(in the rows, 128 means zero)
One turn moves each row of this set onto another row. After a few examples, where does it send each row asked below?
z_737: [ 83 131 150 106 147 117 128 126 138 127 147 130 137 118 141 143 118 145
 141 135 160 112 141 132 100 106 118 147]
z_849: [103 113 122 108 136 113 132 104 118 103 134 147 112 117 124 138 139 135
 154 112 118 128 134 131 108  91 150 148]
z_558: [ 79 128 129 136 142 140 152 127 130 136 142 115 163 108 143 145 112 129
 115 133 166 128 128 140 114 118 112 159]
z_691: [120 145 118 120 139 165 131 127 120 123 126 138 134 123 145 128 114 130
 141 147 138 159 117 173 141 114  89 117]
z_967: [136 145 104 110 102 155 143 132 135 136 138 124 138 104 119 163 118 154
 134 119 133 106 173 133 101 109 146 129]
z_138: [ 92 134 122 147 156 129 135 135 130 121 141 119 144 103 148 131 124 114
 128 149 154 103 132 134  93 121 123 160]
z_772: [112 122  99 131 149 155 133 102 115  94 135 131 128 107 140 125 173 134
 141 136 123 123 150 112 148 128 100 127]
z_290: [113 107  94 135 134 121 110 120 100 116 126 134 132 129 114 131 134 116
 127 134 123 134 120 142 120 108 143 168]
z_937: [131 109  88 129 107 134 138  97 143 115 148 145 132 136 156 141 161 121
 111 130 122 114 136 143 142 134 139 126]
z_794: [128 119  93 123 140 133 124 119 148 125 143 164 139 108 107 142 110 141
 149 117 172 146 112 116 126 105 104 133]
z_114: [137 129 108 115 149 139 120 118 148  95 107 146 138 113 134 149 121 122
 147 100 113 123 143 134 161 125 109 113]
z_461: [140 182  91 128 129 142 157 141 139 127 165 137 147 121 123 123 111 131
 142 122 124 126 146 152 136 119 112 128]
z_398: [127 110  97 131 140 144 132  87 130 116 136 134 165 140 114 144 131 136
 132 113 142 135 144 145 161 145 112 120]
z_572: [118 183 105 143 132 156 130 113 131 121 128 138 121 103 157 128 140 128
 144 143 114 124 145 152 100 120 130 108]
z_58: [ 82 151  74 137 140 133 126 104 116 102 144 148 131 111 112 141 109 139
 136 151 133 115 115 115 133 109 114 113]
z_326: [132 132 110 132 104 159 148 145  93 118 118 133 154 139 144 135 135 125
 143 151 139 136 140 145 111  96 113 129]
z_680: [ 97 131 125 124 126 111 127 140 130 125 139 125 149 140 148 138 115 126
 131 133 156 108 134 139  95 121 132 164]
z_184: [ 97 114 114 130 155 143 149 104 117 144 148 142 156  95 114 165 109 120
 115 114 135 142 119 127 136  98 142 119]
z_481: [117 137  97 118 136 158 179 137 128 136 163 114 156 122 139 155 126 116
 138 143 153 107 148 147 139 107 153 113]
z_374: [112 120 121  91 147 157 160 124 145 126 156 113 118 102 138 153 143 141
 156 146 153 111 157 149 136  89 136 132]
z_101: [108 139  82 155 108 132 141  92 139 120 132 157 150 124 125 132 143 138
 138 122 154 152 117 132 115  98 116 146]
z_835: [148 125  87 129 118 140 121 129 161 122 129 152 136 109 140 139 142 113
 106 119 113 121 135 143 158 131 128 124]
z_918: [116 129 104  97 112 147 136 123 130 129 131 103 135 145 133 152 144 147
 152 135 150 119 164 157 129 104 150 155]
z_823: [142 155 101 109  99 159 116 137 147 150 128 135 127 120 153 146 124 139
 123 116 135 148 137 151 118 121 123 142]
z_199: [124 123 112 130 157 170 141 131 117 140 123 108 164 128 145 157 135 112
 153 149 167 133 144 145 135  99 127 129]
z_648: [111 152  72 138 116 117 135 100 151 120 144 152 135 120 138 167 111 128
 135 117 128 108 121 112 118  92 133 135]
z_537: [134 102 113 106 144 151 135 103 144 109 125 141 132 112 158 164 138 130
 147  94 138 126 143 110 139 130 118 116]
z_975: [127 157 112 106 159 156 123 117 155 126 138 127 107  88 138 157  97 139
 145 130 119 118 142 155 131 111 106 127]
z_152: [136 150 103 124 136 128 121 128 143 113 144 162 143 119 122 120 155 129
 131 129 108 121 152 126 164 116 109 104]
z_887: [137 131  91 123 151 132 122 115 139 131 169 144 143 120 132 151 144 126
 121 134 121  98 153 101 156 124 117 108]
z_36: [112 127  94 159 164 141 132 121 101 130 136 131 157  93 106 135 134 107
 128 125 130 134 131 113 120 108 138 148]
z_771: [103 120 117  99 124 121 150 125 122 137 171 159 129 106 120 146 134 135
 122 113 128 132 128 114 125  90 153 124]
z_323: [119 144 104 134 135 157 133 112 146 107 114 144 132  84 148 136 164 126
 127 114 105 130 150 120 152 120 114 114]
z_272: [ 76 146 129 122 133 124 151 130 136 138 169 127 154 110 130 137 118 143
 116 137 158 107 143 131 106 121 131 138]
z_776: [128 123 129 123 125 155 116 110 128 131 116 137 119 108 145 158 137 139
 139 165 133 114 152 155  92  92 133 113]
z_121: [120 137  97 129 150 154 115 129 117 128 130 106 135 125 132 139 150 124
 153 168 148 101 163 146 114 115 154 130]
z_812: [134 121 114 109 134 162 150 132 133 136 147 118 140 100 113 166 104 144
 128 145 138 121 148 149 143  82  95 146]
z_491: [115 126 108 120 119 149 126 103 140 110 115 153 147 120 126 134 140 136
 118 118 121 145 137 159 166 136 119  98]
z_880: [ 99 116  84 121 127 149 119 116 135 105 126 154 102  86 139 142 125 137
 135 138 151 131 104 114 111 115 121 129]
z_472: [133 138 103 146 147 153 172 125 116 104 147 127 147 105 111 132 112 121
 149 156 132 103 148 164 117 106 119 117]

z_138 moves to z_680
z_491 moves to z_323
z_937 moves to z_537
Now these:
z_121 moves to z_918
z_101 moves to z_880
z_472 moves to z_326
z_771 moves to z_184
z_691 moves to z_572

